One vector is turned by the same rotation once a step. Each row is the vector after some number of steps, and that number follows the row.
The counts run from 0 to 307.
[ -7 -15  18  21   5  54  30  33 -15  -9   6  16  16 -13  11   3  11  19
 -19   0   0  37   4   0  11 -10   2 -27 -14 -31  28  21 -18  -4   2  -8
  13   1] -> 207
[ 29  20 -15  -3  27 -21 -13 -27  10  31  24  -2   0  -3  34  51   9  -3
  -8 -13  -3  -9  15 -19 -35  -4  -6  -8 -22   7  -3   5 -14   3   1  36
  -8  -9] -> 83
[ 21  25 -11   9  -8 -30 -19  11  19  -3  -1 -24  -6   7  33  35  26   0
 -32  29 -18  13  -7  -9 -31   9  -5  17 -31   5  -6  -1 -34   0  11  13
 -10  -8] -> 248
[-11   8 -14  -4   6  17  24  18 -46   3  29  -2  15  18  -2 -13   5  18
  -9  -6  10  10 -18 -14  10 -12 -14 -52 -24  -6   5  23  31  12 -24  -1
   7  -5] -> 153
[  4  30   2  11  29   3  12  19  -5  -7  25  13 -10  39 -18 -22 -12   0
 -25  -7 -14 -21 -26  -8  22 -14 -18 -29 -27 -14  23  13  -8   5 -26  44
 -13   0] -> 148
[-20 -43  -6  16 -10  13  10 -22  -6  23  -2 -10   7 -34  21 -17  15  -6
  -4 -16  18  21  26 -10 -15 -24  29  24  23   0   9   1   7 -25  38 -26
  -8  -7] -> 50
[ 24  29 -11   3  -3   4 -19 -26   2  24   9 -25   5  -3   0  24 -18  15
  13   1   2  15  27 -23 -20  33  -4 -17   3  26 -20  17  23   5 -10 -39
 -12   6] -> 135
[ 30  27 -18  21   6  16  26  -2   1 -11   7 -18 -21  16  -9  16 -23  -9
 -31  19 -34 -15   5  -4   2  -9 -15 -23  -8  34  13  39 -21  -3  -3  -7
   8  -5] -> 142
[ 14   3   5  18  31 -10  32   9 -26  24  19  -5  13  -1   8  29  31  10
   4 -18  12  17  19   4 -28  -7  -6 -24 -36 -16  -7   0  21  35  -6  22
  -4 -11] -> 265
[ -4 -11   7  24  21  19  29   5  -1  14  19  28  -7   4 -12   2   9  -3
 -16 -17  18   6  23   1 -11 -22   8  -1 -43 -30  31   0 -20  -1  -2  39
  -1   2] -> 260
[ 31  26   6  25   6 -27  15  13   2  -3  -5 -23 -20  21 -10  14 -19 -22
 -13  50 -15   1  -4   0 -23  -1 -30   6 -19  31  17   2  11   4   2  13
  -9   9] -> 302
[-10  -4 -13  24   1   5  20 -13   2  22  20  12 -22  15  11   9  13   2
 -20 -16  -6  13  30 -18  -7 -25  18  14 -52 -30  33  -1  -7   5  -9  48
 -20  -7] -> 259
[-14 -10 -20 -10 -15  11 -22  10  23  15  10 -10  18 -13  26   2  -7 -18
   3 -16   6  -6   8 -19   8  19  -2  11  47   9  -6   9 -25 -46  34 -27
  -8  -2] -> 2
[-29 -14 -13  12 -12 -10  19  25 -11 -28 -16 -41 -12  12   6 -23  33 -11
 -22  29 -14  25 -23   8  -5 -27   0  14 -16   8  -6 -10  14   1  14 -19
   2 -28] -> 227
[  1 -23  -3  -8  17 -14 -32  18  12  -1  -8  18  18 -22   4  15  -4  10
  38 -13  11  -1  22  18 -27  28   3  28   5 -29 -23 -21   0 -25  -1  31
  -6  -9] -> 240
[-12 -15  13   0  -3  16  -6  -6   2  30   9 -20   4 -19  35   6  20  11
  -5 -16 -29  48  17 -32  21 -19  18  -2  17  -8  -8 -10  37   1   6   0
 -17 -23] -> 210
[  9 -15 -24   2  21  -3  12 -29  11  18  22 -14   0 -10   8  18  23 -17
   1 -34 -13 -33  12 -17 -22 -19   4   3 -23   4 -44   7  -8   4  22  -1
   9 -32] -> 269
[ -9  20 -11 -13 -21   3 -19  15 -16 -23  16 -38   7  16  20   4  31  33
 -36  17 -33  33 -26 -15   3  -6  14 -20 -19   8   4  10  -9  13 -24   2
 -11 -16] -> 200
[-50  -3 -29 -15 -26  13  24  17  -7  12  10 -22   4  23  -7 -20   5 -19
  -6  17  15  30   6 -22  12  -4  -6 -12 -15  18  18   3 -16 -36   6 -22
  -1  -3] -> 179
[ 27 -13  27   6  32   9 -16  -7  -4  -2  -1   4  21 -33 -12  24 -15  15
  26   4  15  24  22  16 -41   1  -2 -13 -15   4  -4 -16  29  -3  -2  25
   8  10] -> 80
[ -2  21 -32 -11   5 -12 -13  21  13 -27  26 -17  -6  15  10  24   4  -5
 -25  -4 -35  -4   1  -5  10   2  -3 -13  -7  12   7  20 -53 -15  -6  42
  -2 -21] -> 195
[  7 -14  30  38   3  29   4 -36  -4  -7  -9  -4  -2  -5 -25 -44 -11   7
 -12  -8  11   0   0   1 -15 -36  32  10   0  13  17   4  34  10   9 -16
 -11  20] -> 97
[ 20 -25 -11   1  25 -18  38  32 -26  -9   3 -11  20  -4  12  39  17   4
   8   1 -13  13  17   9   5 -22  15 -13  10   4   3  17   0  11  -2 -10
  20 -51] -> 217
[ 17  -8   1   3  13 -14 -31  -9  -1 -31  -4 -36   9 -16  14  17  11  27
 -16 -12 -40  17  -4   8 -13 -16  39   1  28  17 -19   4  16  13  -1  16
  -9 -26] -> 34
[  1   9 -18   9 -10 -23 -22 -22   2   4   6 -10 -20  23  20 -25 -15 -21
 -25  30  -3 -22 -36 -26  -2 -10 -19  29  -3  11  21  -5   5 -27   9  22
 -26   9] -> 120
[-21   6  23  -6   1   0  -8  42   3 -32 -19 -11   5  13 -32 -10  -3  24
  11  28  -1  49   6   9   2  11  18   7 -20 -19  13 -14   4   6 -30   6
  -9  -5] -> 16
[-14 -23  -6  -5   7 -17   6  33 -17  18  11 -12   8 -17  24  17  18 -11
  10   8  12  39  10   7 -21  -3 -28   0 -10  -4   2 -34  19 -24  21  45
  -3 -12] -> 238
[ 24 -16  28   2  26   9 -25   2   8 -44  -9 -24  19 -29  -5  13  -3  21
   1 -19 -29  12   5  28 -14 -11  29  -5  34  19 -18  -2   9   9   1   6
   2 -13] -> 33
[-27 -13 -23  15 -29  -6 -13   1 -27  10   0 -22   6 -25  24  -5   7  18
   9 -21  20  30  31  23 -24   7  20  11  29   9  15  -4  27 -15  12  13
 -24   5] -> 236
[-11  11 -10 -15 -15   6 -37  -3   4 -38   7 -38   6   4   4 -10  10  35
 -28  -1 -29  26 -10  -9  -2  -6  40 -14   5  18 -10   7  -3   0 -20 -12
  -2 -13] -> 199
[-10 -12   2  19   4  -3  12  29  10 -42 -21  -4  18   6 -16 -25   9   2
  -3  -6  11 -28  -9  33  -5   8  28  26  10 -21   1  24 -40  -1   0 -33
  -4 -13] -> 224
[-40  -1  -7  -5   0  30  19  30  17   1  18  -1  -6  15 -17  -5  26 -15
  -9  -5   3  23  17 -12   0  -2  -3 -12 -46 -19   7 -11 -38 -27   8  21
   5  -8] -> 20
[  2 -22 -36  11  21  -7  40 -14 -32  26  18   7   1   0  -8   2   3  -9
  24 -15  22 -19  15   1 -10 -25 -11 -16 -24  10   4  19  27  -2   6   3
  19 -25] -> 105
[-23  -2  -1  27   0  10  -5   7  -1  16  11  -2 -25  -1  19  -2   9 -15
 -17  18   4  19  -2 -13 -27  -7 -33  12 -53 -15   9 -27  10 -17  21  52
 -14  13] -> 73
[-14 -21 -32   2  12   1  29 -41 -20  31  29  -3  -7  -1  -3  -8   7 -16
  12 -30  15 -22  23 -14  -6 -34  10  -3  -8  10  -6   8  30 -13  15   5
   2 -22] -> 104
[-28 -21  -2  27 -14  20  -5  20  -4 -33 -25  -1  -5   2 -28 -19   0  17
  -2  28  13   9   3  26 -34   1  -5  22 -49  -4  -4   0   7  -9   0  -4
  21   5] -> 69
[ 13  -4 -30   5  -8  -9   1 -11 -15 -14  -5 -25 -10  -1   4  -9  -6 -21
 -10  30 -10 -36 -27  -4 -23 -18 -28   8  -5  49 -12  19  10 -21  23 -32
  22 -13] -> 115
